A state moves one step at a time under one of 5 hidden systems, and each row is a state written as 32 numbers. Each run below is a few steps of one system.
path 1, Z427:
[[-11  43  10  -3  14   6   4  12  -7  24 -10  -8  -8 -10 -12   3  -5  21
   10  -4  13  16 -10  19  -2 -19 -20  -7 -19   0  -4   6]
 [ -1  45   5  13   6  16   3  10  -8  13 -16  -5 -13  -8   1   4  -9  20
    5  -2  10  29  -8  15   3 -10 -15 -20 -10   1  -5   3]
 [  5  36   2  21  -4  25   2   5 -10   3 -12   4 -16  -3  13   0 -16  19
   -9   4   4  29  -6  12   4   3   0 -27   5   2  -3  -2]
 [  7  15  -8  28 -11  26  -2   0  -5  -8  -3   7 -11   0  21  -2 -14   7
  -16   8  -2  26   1   7   6  13  10 -25  14  -1   6  -6]
 [ 12 -10  -9  27 -16  18  -1  -1  -3 -16   1  11  -7   0  22  -7  -9  -5
  -17   9 -10  13   6  -3   2  21  17 -16  22  -1  10 -10]
 [ 12 -31  -8  16 -15   7  -3 -10   3 -21   6  12   1   4  22  -6  -2 -17
  -15   8 -13  -7  11 -13   3  22  21  -5  23   2  14 -12]
 [  8 -42  -9   3 -12  -6   0 -11   6 -18  12  10   9   5  10  -8   6 -22
  -11   3 -14 -21  12 -17  -2  16  15   8  15  -2   9  -8]]
path 2, Z936:
[[-11  38   1   1   7  -2   4  13  -7  14 -11 -19  -5 -20  -6   4  -5  29
    1  -7   4  11  -4   8   4 -22 -22  -5 -19   6 -16   8]
 [ -8  33  -3   7  17  11  -1  10 -15  14 -10 -14 -14 -10  -7   4 -15  19
    1  -2   7  28 -15  15  -2 -10 -16 -15 -14   0 -13   8]
 [ -4  20 -14  15  18  18  -9   4 -17  11  -7  -4 -14   4  -5   0 -20   8
    4  -2   6  40 -15  16  -6   6  -9 -22  -7  -6  -3   7]
 [  4  -1 -16  15  13  23 -14  -3 -17   9   0   6 -15  12  -4  -7 -21  -6
    3   2   6  38 -16  14 -13  14   3 -19   7 -13   7   0]
 [ 12 -24 -14  14  11  23 -13  -7  -6  -3   3  14 -11  19   2  -4 -14 -23
    0   6   8  24  -7   9 -12  26  15 -13  14 -17  14  -6]
 [ 10 -37 -12   8  -2  11  -5 -12  -2  -8   7  17  -3  21   6 -10  -4 -30
    0  13   3   5   2   0 -12  24  17  -4  17 -12  17  -7]
 [ 14 -36  -2   0  -8   2  -2 -10   7 -12  10  19   6  15   7  -5   7 -27
   -1  10  -1 -17  11  -6  -6  19  18   9  20  -4  18 -11]]
path 3, Z37, 7 rows:
[[  1 -28  11 -17 -13 -18   8  -2  15 -11   7   7  15  -1   3   0  18 -14
   -2   3  -9 -39  15 -16   7  -2   9  22   5   7   7  -4]
 [  3 -12   7  -3 -25 -20  15   0  12 -18   3  -1  16 -16  13  -2  16   4
  -13  -2 -14 -36  19 -19  15  -9   8  13   6  15  -1  -8]
 [ -3   8   5   4 -26 -10  13   2   7 -15  -3  -4   7 -20  17   4   9  21
  -20  -3 -22 -22  19 -20  20  -6   7   3   8  18  -7  -3]
 [ -5  24   1  13 -21  -2  14   4   1 -10 -10  -9   0 -25  17   6  -4  28
  -22  -3 -22  -3  13 -13  18  -9   0 -11   6  23 -11  -5]
 [ -4  33  -1  24 -11  13   4   4  -6  -5 -11  -9 -10 -22  18   2 -15  29
  -17  -5 -11  19   2   1  10  -5  -4 -20   6  12 -10   1]
 [  0  32  -8  21   3  16  -3   7 -14   7  -9  -7 -16  -7   9   1 -18  23
  -10  -2  -2  33  -8  13   5  -2  -8 -27  -3   1  -8   0]
 [ -2  24  -6  14  16  22  -9   4 -14  11  -6  -4 -17   8  -4  -1 -17   8
    3   0   9  43 -15  16  -6   3  -8 -19  -5  -8  -4   3]]
path 4, Z437:
[[  7  -9 -15  26 -19  12   0  -3  -4 -20   1   1  -2 -11  24  -3 -11   2
  -28   0 -23   6   8 -12   8  12  15 -16  18   8   0  -9]
 [  4   0 -22  29 -10  13  -4   0  -9 -17  -2  -9 -11 -11  18  -2 -19  11
  -25  -2 -17  22  -2  -3   6   9   6 -22   8   5  -7  -3]
 [ -3   9 -22  25   5  13 -12  -2 -16  -2  -4 -16 -13  -9   6   0 -23  14
  -13  -6 -13  32 -12   5  -1   5  -4 -19   1   2 -14   4]
 [-11  15 -19  10  19   6 -11   2 -19  11  -7 -21 -14  -7  -8   1 -19  14
    1  -4  -4  33 -17  12  -6  -3 -14 -13 -13  -4 -16   7]
 [-13  16 -11  -3  29  -1 -11   6 -15  19  -4 -19 -10  -1 -20   1  -7   5
   12  -8   7  25 -17  17 -12  -6 -20  -2 -21  -6 -13  10]
 [-10  10   4 -20  27  -6  -7   5  -3  24  -4  -8  -2   3 -25   2   4  -3
   22  -6  17   9 -13  18 -13 -13 -20   8 -22  -9  -2  10]
 [ -8   5  13 -25  19 -15  -1   8   5  17   0  -3   8   6 -25   1  13 -10
   27  -1  20 -11  -4   5  -8 -13 -15  17 -21  -4   5   6]]
path 5, Z936:
[[ 13  23   8  22 -12  28   2   2  -2  -2  -8  18 -12   3  20  -4 -10  -2
   -6  10  10  23   1  12   2  11   9 -25  15   0  14  -6]
 [ 16  20  16   9  -6  27   7   1   4   8  -1  30  -7  17   9  -3  -3  -7
    8  12  24  13   4  15  -4  12  12 -16  13  -6  20  -8]
 [ 12   4  21 -10  -1  16   4   2   4   9   2  29   0  23   2   1   3 -21
   16  15  27   0   2  12  -7  12   7   2   9 -11  25  -8]
 [  6  -9  19 -21   7   2   1   0   7  11   8  22   6  19 -14  -1  16 -27
   24  12  25  -9   1   9  -8   5   4  15  -3  -9  21   0]
 [  1 -21  10 -26  15 -14  -1  -2   7   7   9   6  13  13 -21  -2  16 -25
   23   3  15 -20   0   2 -10   2  -3  22 -11  -5   9   2]
 [-11 -28  -2 -26  13 -24  -1  -5   1   8   6 -11  14   0 -19   0  17 -15
   15  -2   3 -24  -4  -6  -6  -7  -9  25 -15  -7  -2   5]
 [-19 -26 -11 -18  16 -29  -4  -1   0  -1   5 -23   8  -9 -17   0  11  -7
    2  -9 -14 -20  -1 -13   0 -12 -12  22 -19   1 -14   5]]
path 6, Z427 (7 x 32):
[[ -4  39   7  14 -13   3  11  11  -1  -3 -13 -12  -4 -22  15   4  -4  31
  -14  -6  -9   5   7  -2  15 -14  -7 -12  -2  16 -12  -1]
 [ -5  22  -9  24 -12   5   6   4  -6 -13 -10 -12  -7 -23  17   1  -9  27
  -23  -9 -22  12   5  -8  11  -4  -2 -17   2  13 -13  -4]
 [  0  -7 -26  26  -8   7  -5  -4 -10 -18  -1 -14  -7 -15  18  -2 -16  11
  -24  -6 -27  13   3  -7   4   8   5 -15  10  10 -12  -3]
 [  0 -28 -32  22   0   1 -12 -11 -11 -16   4 -11  -8  -1  13  -5 -15  -6
  -21  -1 -25  13  -1  -7  -2  15   9 -10  10   0  -9  -1]
 [  1 -44 -31   8   6   0 -14 -13  -8 -12   7  -5  -6   8   0  -5 -10 -22
  -10   3 -11   9  -4  -7 -12  21  11  -2   7 -10   3  -3]
 [  4 -46 -22  -3  14  -2 -13 -11  -4  -3  10   5   0  14  -6  -8  -1 -35
    9   2  -2  -1  -3  -2 -14  18   8   7   8 -13   9   1]
 [  2 -38  -1 -19  18  -6  -5  -5   1   6  10  12   5  19 -13  -4  11 -35
   16   7  11 -11  -3   1 -15  11   2  12  -1 -13  14  -1]]
path 7, Z37:
[[ -3   3 -24  24   4   9 -13  -3 -15  -6  -1 -16 -13  -9  11  -2 -23  10
  -19  -6 -15  30 -10   0   0   5  -2 -21   4   0 -15   3]
 [  1  -2 -24  22  10  23 -15  -5 -17  -1  -1  -1 -15   9   3  -2 -25  -6
   -6   0   1  36 -15  11  -8  15   5 -23   9  -8  -2   1]
 [  9  -8 -12  14  12  24 -14  -5 -10   5   0  13 -13  18   0  -5 -17 -17
    6   5  12  32 -13  14 -13  21   7 -17   8 -16  10  -1]
 [  9  -9  -1   2  11  23  -7  -4  -2  10   4  23  -7  26  -6  -6  -3 -26
   16   9  24  18  -9  15 -18  19   7  -6   5 -18  21  -4]
 [ 12 -10  15 -12   6   7   0  -2   7  10   3  26   1  21 -12  -3   9 -25
   23  14  26  -1  -1  13  -9  14   4   5   3 -15  21  -6]
 [  6  -3  21 -22   2  -4   7   0  13  10   5  24  10  18  -8   2  15 -18
   21  10  22 -23   4   7  -3  -1   4  18   0  -3  18  -3]
 [  1   0  27 -24  -7 -18  16   4  16   3   0  13  13   1  -5   2  25  -6
   15   5   9 -32  13  -5   6 -12  -1  25  -9   4  11  -3]]
path 8, Z437, 7 rows:
[[  8  16  -7  26  -1  28  -3   2 -16   0  -5   6 -15   5  12  -4 -20   8
  -11   4   3  33 -10  13  -4  12  -1 -28  12  -3   1  -3]
 [  3   6 -15  16  16  20 -15   0 -16   9  -5  -2 -19  10  -3  -2 -21  -2
    2   4   6  37 -16  15  -9  11  -3 -20   0 -13   2   3]
 [ -5  -6 -17   5  27   9 -17  -2 -14  14   0  -6 -13  14 -18  -5 -16 -13
   11   1  11  31 -20  17 -16  10  -7  -8  -9 -13  -2   7]
 [ -6 -17 -14  -9  32  -5 -17  -2 -11  15   5  -7  -7  10 -23  -4  -5 -19
   19  -4   9  13 -19  11 -17   0 -15   4 -15 -17  -3   8]
 [-12 -24  -9 -23  26 -17  -9  -2  -4   9   7 -10   3   4 -23  -2   8 -20
   19  -5   6  -6  -9   3 -11  -3 -11  17 -20  -8  -3   6]
 [-10 -23   0 -26  13 -26  -3  -1   3   5   6 -10  11  -2 -18   2  19 -11
   13  -4   0 -27   0  -8  -4  -8  -9  27 -17   2  -4   4]
 [ -8 -15   6 -25  -3 -27   8   1  12  -4   6  -6  16  -8  -9   3  21  -4
    5  -2  -7 -39  12 -15   3 -13  -5  26  -9   8  -1   1]]
path 9, Z466:
[[  7  38  19  13 -23  15  14   9   7  -1  -6  12   1 -15  19   6   0  21
   -9   5   4   1  13   0  14  -3   2 -14  10  14   5 -10]
 [ -3  45  18   4 -17   0  20  13   5  -1 -11  -3   0 -18  11   5   3  32
   -9  -1  -2  -5  10  -4  16 -17  -6  -7  -3  15  -5  -4]
 [-10  38  10  -5  -7  -9  16  12   4   5  -9 -14   3 -27   0   7   6  30
   -4  -7  -3  -7   4   0  12 -26 -16   1 -17  17 -14   4]
 [-16  19   2 -12   4 -16   4  10  -2   8  -8 -25   2 -24  -8   5   5  23
    3 -12  -7  -7   0  -3   7 -27 -21   9 -21  10 -18   8]
 [-18   0  -9 -13  20 -24  -2   3  -3   8  -2 -26   0 -15 -23   3   6   6
   10 -13  -8  -4  -5  -4  -3 -20 -21  14 -23   4 -19   7]
 [-14 -24 -17 -14  27 -19 -11  -1  -7   8   6 -23   0  -3 -20  -2   2 -11
   11  -8  -6  -1 -11  -1  -9  -7 -16  13 -21  -4 -13   5]
 [-11 -40 -22 -10  26 -14 -18  -4 -10   5   8 -12  -1  10 -19  -2  -2 -22
   11  -5   0   6 -17   0 -17   6  -7   8 -10 -13  -3   5]]
path 10, Z466 (7 x 32):
[[ -9  35  -4   4  19   6  -4  10 -15  17 -11 -14 -13  -7 -12   6 -11  15
    9  -6   6  27 -17  20   0 -14 -20 -12 -17  -2  -9   9]
 [ -8  26   3 -12  26   6  -1   7 -10  24  -8  -9  -9   1 -21   4   0   3
   20  -2  19  19 -15  20 -10 -14 -22  -3 -21 -10  -2   9]
 [ -6  11  10 -21  25  -1  -2   7   1  23   1   2  -4  11 -28   1   9  -9
   29   1  24   6 -12  17 -12  -8 -18   9 -21 -10   6   8]
 [ -1  -8  11 -26  22  -8  -2  -1   5  20   4   8   7  13 -23   1  15 -22
   29   5  23 -12  -4   9 -11  -3 -11  18 -14  -9  12   3]
 [  5 -23   7 -24   8 -13   3  -5  11   5   6  16   9  14 -14  -1  16 -27
   19  10  17 -24   4  -2  -9   4   4  20  -1  -9  16  -3]
 [  9 -35   5 -15  -6  -9   3  -7  16  -6  11  19  13  10   0  -6  16 -27
    5   8   2 -30  10  -9  -3   7  12  19   8  -1  16  -5]
 [  9 -36   4   1 -19  -6   3 -10  10 -19  10  13  10   4  13  -3   8 -19
   -9   6  -7 -28  15 -15   2  13  20  10  16   3  12  -8]]

Which system made each run below?
path 11:
[[  0 -50 -23   4   6  -3 -12 -12  -4 -13  10   0   1   9   0  -2  -1 -25
   -4  -1 -11  -1   0 -10  -8  18  10   2   5  -7   5  -4]
 [ 10 -43 -13   8  -4   1  -4 -12   6 -15  10  12   1   8  10  -4   1 -26
  -11   7 -11  -9  11 -12  -3  24  19   3  17  -4  11  -8]
 [ 11 -25   0  11 -20   4   6  -8   6 -15   6  21   5  11  20  -5   4 -18
  -10  12  -6 -15  15  -9   2  16  20   0  24   0  17 -11]
 [ 15   1  15   5 -27  12  15   0  13 -12   0  24   2   1  23  -2   8  -3
   -8  14   3 -20  18  -6  11   9  20  -2  22   6  16 -12]
 [  9  30  25   5 -25  10  18   7  13  -5  -7  23   6  -7  16   4   6  13
   -2  10   6 -13  16   1  12   0   6  -5  10  10  11 -10]]
 : Z37
path 12, 5 rows:
[[  9  36  10  20 -22  18  13   9   1  -6 -10   9  -5 -11  20   0  -3  21
  -12   4  -1   8   9   2  14   0   6 -19  11  13   0  -9]
 [  0  51  10   9 -16   8  12  11   3   1 -14  -4  -4 -20  12   4  -6  29
  -10   1   0   7   5   3  16 -13  -7 -13  -5  14  -3  -2]
 [-10  47  15  -3  -4  -2  13  13  -1   8 -12 -13  -2 -23   2   5   2  29
   -2  -8   1   5  -1   5  12 -23 -17  -1 -15  11 -11   5]
 [-12  31   6 -12   9 -15   3  10  -1  11  -8 -22   1 -22 -10   3   5  20
    8  -9   1  -1  -4   5   4 -27 -22   6 -26   5 -15   9]
 [-16  10  -2 -19  17 -22  -3   8  -4  12  -4 -22   0 -13 -20   4   7   7
   13 -13   1  -3  -8   2  -1 -23 -26  12 -31   0 -15   8]]
 : Z466
path 13, 5 rows:
[[-15  11   0 -13   3 -26   6   5  -1   2  -1 -25   8 -25  -6   5  12  19
   -2 -10 -16 -17   7 -13   8 -21 -13  14 -19  12 -18   5]
 [-16  23  -6   2   5 -17   4   8  -5   3  -6 -31  -2 -25  -5   4   0  28
  -10 -18 -15  -1  -1  -5  11 -20 -19   1 -20  11 -21   4]
 [-12  29 -10  13   6  -1  -2   6 -13   0  -8 -24 -11 -23   2   2 -12  28
   -8 -10 -12  20  -8   3   6 -13 -17 -12 -16   8 -21   5]
 [ -3  29 -11  21   6  12  -1   5 -13   3  -7 -16 -12 -13   7   2 -19  24
   -7  -2  -6  34  -9   8   2  -3  -3 -23  -3   4 -13   6]
 [  4  20 -11  25   0  24  -5   2 -12  -1  -6   3 -17   3  12  -2 -21   6
   -7   0   2  34  -8  13  -2  11   4 -27   9   0  -1  -2]]
 : Z936
path 14, 5 rows:
[[ 14  11  24  -9  -9  14   8  -1   7   6  -4  29   3  15   4  -2  12 -11
   12  16  27 -11   8   7  -1   7  10   2   5  -2  20  -6]
 [  6   7  25 -19   4   0   9   1  12  13   1  21   9  14 -12   0  15 -15
   25   9  25 -17   4   6  -2  -4   0  15  -3  -4  19  -4]
 [ -4  -3  16 -31  15 -12   3   2  11  19   2   6   6   9 -19   2  16 -16
   23   4  17 -17   0   5  -5  -8  -6  21 -16  -8   7   2]
 [-10 -13   2 -27  18 -20   0   3   2  16   4 -10   7   0 -24   2  14 -11
   19  -4   5 -14  -7   0  -8 -11 -15  23 -20  -2  -2   6]
 [-18 -17 -13 -15  20 -25  -6  -2  -3   7   5 -23   3 -10 -21  -1   8  -5
    9 -10  -9 -10  -7  -5  -4 -13 -19  17 -23  -2 -17   8]]
 : Z936
path 15 (5 x 32):
[[ -5  28 -13  19  10  17  -8   3 -15   5  -9 -12 -18 -10   3  -2 -19  19
   -7  -6  -3  35 -10  14   3   0 -11 -22  -2   0 -13   5]
 [ -1  12 -17  15  21  19 -12   0 -14  10  -2  -8 -18   8  -7  -1 -20   1
    3   0   9  39 -17  17 -12   7  -5 -20  -3  -9  -6   5]
 [  1  -6 -12   4  23  18 -14  -1 -11  14   1   2 -10  21 -14  -2 -11 -14
   11   0  18  32 -19  22 -14   9  -5 -13  -6 -16   4   2]
 [  3 -19  -3  -6  24   9 -13  -4  -4  14   3  12  -8  24 -14  -6  -1 -31
   20   6  22  16 -12  15 -19  12  -1   4  -2 -20  13   1]
 [  8 -28   4 -19  17  -1  -6  -5   6   8   8  13   4  17 -15  -4   9 -33
   19  11  21  -8  -4   7 -14  10   4  12   1 -14  18  -3]]
 : Z37
path 16:
[[ -4 -16 -28  17  17  10 -20  -5 -17   0   3  -9 -13   7  -1  -5 -24  -8
   -5  -4  -8  32 -18   6 -11  13   0 -14   2 -11  -7   4]
 [ -6 -18 -26   0  29  -4 -22  -6 -18   9   4 -19 -10   4 -15  -1 -15  -9
    3  -9  -6  22 -17   7 -11   5  -9  -6 -11 -10 -11   8]
 [-14 -12 -18 -10  28 -16 -12   0 -11  11   1 -22  -4  -5 -21  -1  -5  -5
   10 -12  -4   6 -16   2 -11  -7 -17   8 -19  -7 -16  10]
 [-13  -6  -4 -20  21 -21  -5   4  -1  12   2 -23   5 -10 -24   3   9  -3
   12 -10   1  -7  -8  -2  -4 -16 -20  19 -25  -1 -12   7]
 [-13   2   9 -28  10 -26   6   4   4  10   2 -13  12 -10 -17   3  21   5
   13  -3   2 -25   2  -7   3 -19 -17  22 -23   7 -10   4]]
 : Z437
